In the rows, zero is written as 128.
Each named move below is a turn or a mirror, shown by a few rows before and after it. Which moves, in which order, take the first row of each later pair to the second? The first pair is answered.
move A:
[118 130 122 134 138 139 126 123 130 123 136 140 127 118 123 133 136 138
 133 120  96 127 149 112 129 115 120 122 122 122 116 134 130 127 149 127
 113 136 119 139 112 125 107 127 134 129 137 122] => [119 126 124 135 136 140 126 124 134 122 137 143 123 115 122 130 144 137
 131 116  98 130 149 112 131 113 117 124 124 123 115 132 127 127 153 128
 113 138 118 140 119 121 113 127 136 133 137 124]
[171 135 105 147 139 140 136 135 182 102 146 134 156 151 126 158 125 122
 138 124  82 172 134 122 107 188 138 151 121 149 103 111 114 151 110 107
 135 117 113 122  94 118 127 130 172 115 109 106] => [168 118 108 151 141 128 115 132 178 101 158 137 145 150 111 153 140 131
 139 117  99 181 133 130 108 176 126 156 137 142  92 119 105 136 117 127
 137 116 108 130  97  99 153 149 164 131 108 126]
[100 141  84 100 127 134 117 150 137 129 141 148 122 114 120 102 124 134
 141 116 112 156 124 107 159 131 144 120  83 170 145 128 143 130 171 124
  90 104  88 141 106  96 116 166 111 148 155 133] => [ 99 141  86  94 129 137 124 148 138 134 137 142 126 113 122 104 120 129
 140 117 105 150 122 101 156 134 149 117  77 172 149 128 146 131 166 118
  93 104  91 137 106 104 106 163 115 143 157 127]
[110 100  93 137 129 133 105 117 134 124 113 136  94 141 110 121 129 112
 111 167 132 168 174  99 199 117  98  49 136 141 138 112 177 111 154 135
 117 138 128 146  79 119 145 109 146 125 175 130] => [112 106  94 137 135 135 111 116 137 126 111 138  98 139 114 122 127 111
 108 165 127 159 174  91 198 122 105  49 133 144 145 112 177 116 150 129
 120 136 132 143  74 124 139  99 147 120 179 126]
move Y:
[102 126 130 119 128 147 136 125 132 155 149 111 148 126 155 122 153 121
 118 121 104 126 141 125 109 136 120 114 159 103 114 122 125 121 139 118
 103 139 142 144 133 134 133 130 115 152 162 116] => [113 131 130 111 129 139 132 126 136 149 165 115 153 125 151 130 150 130
 131 122 102 121 139 132 107 141 119 134 162 103 106 129 117 115 136 116
 115 134 135 151 143 139 146 134 109 147 151 122]
[ 76 128 124 160  82 129 138 103  93 142  87 154 130 120  73 189 125 140
  90 134 138 163 147 154 146  88 106  35 150  99 119 150 107 121 138 121
  74 145 149 147  91  73 144 147 168 142 149 112] => [127 150 121 126 103  82 119 123 122 118 153 161 158 121  68 206 105 172
 139 115 117 137 123 188 117 104 108 117 150 125  96 182  78  96 125 105
 113 129 139 168 145  81 207 159 144 125  91 134]
[118 122  96 120 146 113 132 137 129 136 101 140 168 101 140 128 136 157
 130 172 117 129 148  65  97 119 170 119 102 123 140 109 155 130 135  92
 123 149 122 141  85 162 123 104 118 113 140 104] => [134 129  92 108 153  99 129 144 135 130 120 143 181 101 135 132 127 169
 146 164 109 121 140  76  91 123 172 145 102 132 135 117 147 123 133  86
 134 143 120 147 100 164 142 107 109 104 122 108]
move Q:
[167 101 112 153 155 146 110 119 114 198 141 155  92 110 101  94 110 103
 152 167 140 138 132 121 147 145 117  77  93 130 135  93 167 127 116 125
 119 141  92  90 118 143 143 106 165 110 159 158] => [161 108 112 155 155 145 108 124 114 196 135 156  93 115 100  93 101 107
 156 171 141 142 136 121 149 143 115  72  97 135 137  96 167 121 121 126
 114 140  94  86 114 144 136 106 165 110 162 162]
[125 136 142 115 133 139 149 110 132 129 125 113 128 104 123 144 143 130
 135 125 105 103 135 114 112 153 132 125 114 147 125 134 128 121 137 120
 120 135 121 136 159 145 120 112 109 138 124 124] => [117 137 143 116 129 144 148 109 131 128 119 116 129 103 121 144 134 129
 128 126 108 104 136 110 110 150 134 117 112 146 129 131 132 123 142 116
 113 136 124 133 155 144 116 113 114 136 124 121]
[117 128 126 128 117 136 117 129 116 134 123 124 140 123 103 147 141 141
 135 112 121 103 143 144 114 128 111 138 142 124 114 152 117 117 160 134
 112 141 125 145 147 117 150 137 113 134 115 135] => [122 127 128 129 118 133 115 127 118 135 128 122 139 123 101 148 144 136
 135 111 122  99 144 141 116 131 115 143 137 126 111 150 116 119 157 135
 119 141 124 145 147 121 154 138 114 134 117 133]
Pairs:
Between the rows of a pair lie two moves.
[119 138 118 150 131 117 116 124 113 124 125 150 105 146 119 103 130 144
 139 126 143 153 134 122 141  97 136 124 151 150 117 122 132 117 116 147
 117 132 139 120 121  98 132 134 127 138 118 141] => [134 168 119 131 138 115 138 128 128 120 133 145 130 149 135 112 108 144
 151 124 113 126 127 122 129 112 155 140 137 168 131 122 138 116 103 119
 132 129 141 115 133 121 117 108 126 117 103 126]
A then Y
[161 103 110 136 136 102 114 100 139 135 155 131  77 126 126 106 136 154
 152 132 136 166 103 131 150 149 128 165 120 127 139 128 138 141 101 110
 152 139 100 132 166 111 118 127 162 105 130 156] => [142  98 111 148 133 122 130  90 128 145 128 130  71 123 133 100 132 140
 134 140 135 172 107 113 159 149 134 135 117 124 148 115 153 153 104 108
 141 141 106 120 145 117  90 116 173 109 150 145]
Y then A
[157 193  99  95 113 110 159 137 129 129 143 144 155 155 135 136  85 139
 130 135  85 122 115 160 128 145 134 136  97 152 133 107  97 115 136 115
 129 167 147 139 105 103  79  81 115 104 111 117] => [142 168  99 109 104 138 170 115 114 146 114 135 135 149 138 127 103 119
 102 141  95 133 125 129 144 145 130 100  87 138 138  83 114 134 133 121
 117 172 145 133  86 102  51  79 126 117 142  99]
Q then Y
[102  97 151 146  90 154 138 118 108 138  83 106 111 155 137 127 142 102
 105 141 178 127 133 122 114 107 104 113 143  93 113 107 134 153 134 143
 101  87 149 113 121 109 160 150 103 166 111 110] => [136 142 149 111  98 143 165 134 135 124 108 104 151 162 162 152 103 103
 142 145 126  81 110 133  87 141 128 157 117 126 128 118 139 156 112  97
 131  84 149 106 148 150 149 113  91 130  82  95]
Y then A
[132 111 142  67 133 159 139 141 174 114 107 121  82  91 153 132 167 103
  80 156 165 124 146  91 106 124 130 149 146  93 150 114 168 163  57 198
 116 143 185 148 111 122 166 162 120 165 134 108] => [156 131 140  49 143 143 143 150 194 101 134 127 103  93 155 145 149 113
 105 148 147 102 132 108  90 141 138 187 141 110 145 129 159 149  51 182
 133 136 183 157 137 135 187 156 108 149 105 108]
A then Y
[113 104  99 171 172 108 102 167 177 117 159 174 114 133 130 103  65 139
 142 136 153 158  75 139 136 111 157 117 129 167 136 107 119 122 125 128
 142 139 124 126 120 114 136 133 120  97 127 123] => [107 103  96 178 167 119 117 167 171 126 142 168 112 134 140  96  60 128
 129 141 146 161  79 129 143 113 164 102 125 166 144  97 126 131 128 123
 139 142 126 115 108 118 116 120 128  96 141 114]
A then Y
[104 123 127 122 148 121  93 128 143 125 146 144 111 129  87 131 165 149
 137 114 124 133 136 131 160 114  96 127 135 122 111 139 117 102 169 142
 110 146 127 150 134  97 153 162 133 138 142 145] => [116 162 124 101 150 135 137 134 169 127 136 133 154 132 122 146 127 131
 149 133  69  99 129 113 139 147 138 129  98 150 141 131 141 121 146  94
 121 144 129 125 136 145 105 103 135  98 135 108]
A then Y
[109  92 140 133 108 145 118 109 102 122 108 121 113 119 143 121 154 117
 108 118 165 139 140 136 125 125 113 124 132 101 115 125 112 139 132 147
 124 127 124 138 144 123 144 163 128 167 137 136] => [138 129 136 105 121 136 139 122 129 106 131 118 152 125 163 143 121 120
 137 118 120 100 122 141  98 158 134 164 108 128 125 138 114 138 115 106
 152 123 121 135 171 159 136 130 119 134 110 121]
A then Y
[ 98  97 114 137 131 149 125 106 114 152 115 138  98 112  92 133 184 152
 109 119 106 136 149  83 149 127 125 116 112 105 135 123 130 128 153 116
 109 153 119 138 124 104 106 115 152 135 156 133] => [120 129 107 123 140 108 109 135 138 130 160 153 122 120  87 144 154 180
 153 106  91 121 137 123 130 131 128 171 123 132 123 153 103  97 157 104
 131 147 123 148 154 114 145 121 135 117 116 151]
Q then Y
[117 143 171  98  80 150 123  96  77 117 110  92 141 109 119 188 165 120
 153 124 130  62 152 130  82 139 128 160 116 104 124 167  95 153 140 136
 132 121 139 141 172 152 161 149  92 156  89 110] => [103 139 174 110  74 176 138  86  67 125  79  89 135 111 127 185 168 106
 128 134 131  67 162 108  93 137 132 123 114  93 137 150 108 167 145 134
 120 126 142 130 149 153 132 133 106 161 113  96]
A then Y
[159 151 131 157 127 153 135 137 137 143 108 124 166 154 153 133 162  91
  68 166 127 143 159 138 134 160 163 120  82 149 117 100  92 157 135 103
 112 155 111 119  74 115 128  94 123 145 134 109] => [185 153 132 141 131 119 105 147 149 129 153 134 167 152 136 139 166 115
  95 155 133 136 151 165 124 157 150 162 100 155  92 122  64 140 136 114
 127 151 107 134 104  98 181 123 102 152  99 133]
Y then A
[147 115 113 123 152 125 130 110 140 137 145 138 140 123 121 143 138 124
 148 121  97 141 119 122 145 156 135 134 104 127 130 128 133 151 124 119
 133 133 114 142 132 124 113 117 123 118 143 130] => [134 100 110 131 142 125 121 108 127 141 135 137 126 119 113 140 149 123
 137 122 114 154 124 118 154 147 128 121 110 117 127 126 132 151 131 132
 122 129 115 139 121 108 114 131 130 129 154 137]
A then Y
[105 176 121 136 100 126 131 134 109 101 105 126 144 139 136 133  98 138
 129 130 136  92 125 156  77 109 123 132 137 138 129 140 107 116 129 139
 117 117 155 130 126 138 156 128 121 132  93 104] => [ 91 162 118 150  90 136 126 127  98 110  89 131 128 137 130 126 111 132
 116 135 155 108 131 147  88  99 118 111 144 123 131 137 110 118 136 151
 102 120 158 127 115 130 149 137 128 143 103 107]
Y then A
[ 71 129  96 160 133 136 120 129 123 119 145 145 106 136 104 139 164 204
 114 104 124 141 183 113 144  82 122  97 162 149 128 132 131  70 163 150
  96 134 129 111 105 114 106 165 161 125 140 102] => [117 132  98 131 143 107 115 134 142 102 196 150 119 132  99 152 172 219
 145  89 105 120 166 126 131 102 119 157 149 155 109 148 113  65 143 140
 133 122 116 133 149 115 148 181 146 118 107 108]
Y then Q
[ 48 161 125 124  74 134 147 121 121 147  85 116 123 140 168 144  98 112
  92  93 190 100 172 102 158 120 125 112 154 112  51 163 151  62 156 131
  79 103 146 145 123  76 128 133 110 183 137 114] => [ 77 199 124  91  89 120 169 137 147 135 106 111 159 146 187 166  63 112
 126  94 146  65 156 111 132 153 145 150 129 143  59 174 149  62 136  92
 110 101 147 141 152 112 122 100 103 147 109 103]
Y then A
[ 98 133 103 146 129 127 124 126 143 124 103 133 125 120 119 115  93 151
 114 132 142 140 159 129 138 139 119 100 158 125 124 147 123 124 155 119
  98 160 134 123 110 108 121 112 134 128 109 146] => [129 138 105 131 138 106 117 133 156 110 142 135 133 120 117 125  97 164
 137 123 135 135 144 141 125 154 115 144 152 132 111 159 110 122 136 110
 129 151 123 139 144 112 153 122 117 124  89 157]
Y then Q
[ 99 145 122 136 127 127 131 138 119 167  95 133 170 151 110 128 139 127
 116 148  84  99 163 121 131 100 140 106 119 146 129 147 140 112 162 121
  88 129 134 115  89 156  64  95 140 115 163 129] => [112 129 122 133 130  95  87 146 120 154 139 149 161 146  81 125 162 157
 133 129 112 114 153 146 127  84 112 147 142 140  94 169 107  86 171 148
  98 121 122 140 116 120 129 146 126 138 138 169]
A then Y
[147  90 143 108 105 125 124 100  99 123 145 111 118 101  98 155 192 129
 127 120 119 100 147 119 133 153 120 147 115  81  96 150 114 152 126 131
 124 136 117 170 152 112 167 157 115 168 123 137] => [133 110 144 107  99 151 161  92  98 130 109  99 129 105 127 160 175 104
 113 137  95  88 157  93 133 171 148 117  94  87 122 127 142 176 115 111
 119 142 125 146 132 144 112 114 127 148 144  99]
Y then A
[112 109 152 150  94 159 141  97  91 134  99  96 109 137 116 137 138  74
 121 151 164 131 108 123 131 124 104 114 124  81 120 106 130 170 127 153
 133 118 111 125 117 126  94 171 117 155 148 101] => [139 149 142 127 107 106 117 134 123 102 158 114 149 144 111 155  95 111
 168 132 138 105  88 174 100 132 104 186 138 123 101 149  99 125 131 133
 155 106 116 141 153 133 139 173  95 128  92 135]
Q then Y
[132 166 139 100 103 125 137 107  73 136 165  94 137 134 134 230 127 117
 116 160 131  70  87  75 113 177 144 192 117 152 156 115  80 160  93 162
 137 126  93 153 182 135 129  95  89 157  92 123] => [100 124 141 134  90 137 113  92  49 150 141  88  99 130 112 207 161 116
  85 159 179 104 100  66 141 147 117 156 141 121 148 103  81 158 111 202
 111 131  93 155 160  97 138 131 103 192 121 138]
Y then A
[157 122 137 104 132  69 122 129 156  97 123 137 136 138 111 137 111 138
 165 115 123 160  75 191 132 130 147 151 108 135 172  75 135 125 120 146
 138 162  95 106 112  96 139 153 151 127 142 113] => [143 118 137 114 127  87 134 121 147 108  96 132 129 140 116 134 111 127
 149 122 124 168  85 173 138 125 153 122 104 127 190  59 147 144 116 151
 123 166 102  98  91 100 106 141 159 129 162 100]
A then Y
